Questions about the row below.
1) The entry just left of the largest entry?
2) The entry just right of 15?
3) The smallest entry?
4) The entry just right of 33?
array([-30, -19,  -8,  34,  33, -11,  -3, -19,  -3,  15, -27])
1) -8
2) -27
3) -30
4) -11

a =
[[7497 7994 8755 4607 8857 6942 7682 5176 4227 2996 1325]
 [4957 8186 3390 7490 5791 2913 5016 2412 3732 7950 5276]]
Find the entry just left of 5016.
Answer: 2913
The entry in the top-right corner: 1325
The entry directly below the smallest entry is 5276
Find the second largest entry.
Answer: 8755
Find the 3rd-last entry, reading row by row.
Answer: 3732
The fifth entry from the end, reading row by row is 5016
Find the entry just left of 8857.
Answer: 4607
Find the entry directly above 5016.
Answer: 7682
The entry directly below 5176: 2412
Find the 1st entry in reading order.
Answer: 7497
The entry just left of the smallest entry -> 2996

(-9, 17, 30, 15, 38, -7, -5, 10, 14, 16, -19, 7, -41, 42, 3)
The entry just left of 15: 30
Report the entry just left of -41.
A: 7
Report the entry just right of -5.
A: 10
The minimum -> -41
The entry just left of the centre entry -> -5

170	-102	443	27	4	-137	29	-977	42
-266	166	-588	-129	756	-512	82	-161	-38
-75	-739	-352	154	594	-644	-601	-155	167
228	3	135	720	86	-423	-18	-282	-800
673	-264	181	-358	140	-321	219	682	169
433	-6	-650	190	-40	-161	564	-368	367
188	-316	-66	-262	282	-24	-23	-985	121
481	65	-519	133	4	-226	672	-100	404
183	493	154	-270	255	-293	-160	-857	184
-418	-291	-371	594	333	-795	-250	39	-103
The third entry on the diagonal from the top-right corner -> -601
The smallest entry in the first row -> -977
Report the smallest entry in the last column.
-800
The entry just left of 493: 183
The entry directly below 29: 82
Report the largest entry in the last row.
594
The first entry, reading row by row is 170
The 2nd entry on the main diagonal is 166
The entry just left of the largest entry: -129
The 3rd smallest entry is -857
Report the entry directly below 135.
181
Report the bottom-left entry.
-418
The entry directly below -519 is 154
The last entry of the largest entry's row is -38
Report the entry directly above -75.
-266
The fifth entry in reading order is 4
The entry just right of 433 is -6
The entry just right of 3 is 135
Report the second entry in reading order.
-102
Report the entry directly below 121.
404
Report the smallest entry in the last row.
-795
The entry in the top-right corner is 42
The entry just right of the smallest entry -> 121
The entry directly above the smallest entry is -368
Report the entry just left of -6.
433
Report the entry just left of the smallest entry.
-23
The 2nd largest entry is 720
Report the last entry, reading row by row.
-103
Report the entry directly above 135.
-352
Report the third largest entry.
682

 -14.72   124.62  -107.54     4.93   -76.83   159.74   124.19   -48.68    89.70    85.10   -65.83  -183.23    48.08    98.68   -35.90   -82.13
 -11.58   160.42  -142.84    26.96  -114.58   192.94   125.43   -51.78    23.22    69.49   -13.79  -155.55    -4.82    84.92   -60.69   -84.73
 -17.29   139.65  -119.22     9.61   -90.24   172.90   122.84   -48.07    70.33    83.28   -50.00  -175.28    28.04    97.52   -43.94   -83.19
Indices start at 0.
The entry just left of 84.92 -> -4.82
The entry just right of the smallest entry is 48.08
Read off the entry at row 1, column 0.
Answer: -11.58
The top entry of the column that holds the largest entry: 159.74
Read off the entry just left of the smallest entry.
Answer: -65.83
The entry just left of -43.94: 97.52
The entry at row 0, column 2 -> -107.54
Read off the entry at row 2, column 2.
Answer: -119.22
The entry in the bottom-right corner is -83.19
The entry directly below 159.74 is 192.94
Read off the entry directly above 125.43.
Answer: 124.19
The entry in row 0 and column 1 -> 124.62
Read off the entry in the top-left corner.
Answer: -14.72
Read off the entry directly above 97.52.
Answer: 84.92
Read off the entry just right of 83.28.
Answer: -50.00
Read off the entry just left of -90.24.
Answer: 9.61
Read off the top-right entry.
Answer: -82.13
The bottom-left entry -> -17.29
The bottom entry of the column that holds the largest entry is 172.90
The top entry of the column that holds the smallest entry -> -183.23
Read off the entry at row 1, column 2.
Answer: -142.84
Read off the entry just right of -60.69.
Answer: -84.73
Read off the entry directly below the smallest entry.
Answer: -155.55
The entry just right of the largest entry -> 125.43
Read off the entry just right of -17.29.
Answer: 139.65
Read off the entry at row 1, column 1.
Answer: 160.42
The entry just left of -82.13 -> -35.90
The entry just left of the largest entry -> -114.58
The entry just right of 70.33: 83.28
Read off the entry directly above -51.78.
Answer: -48.68
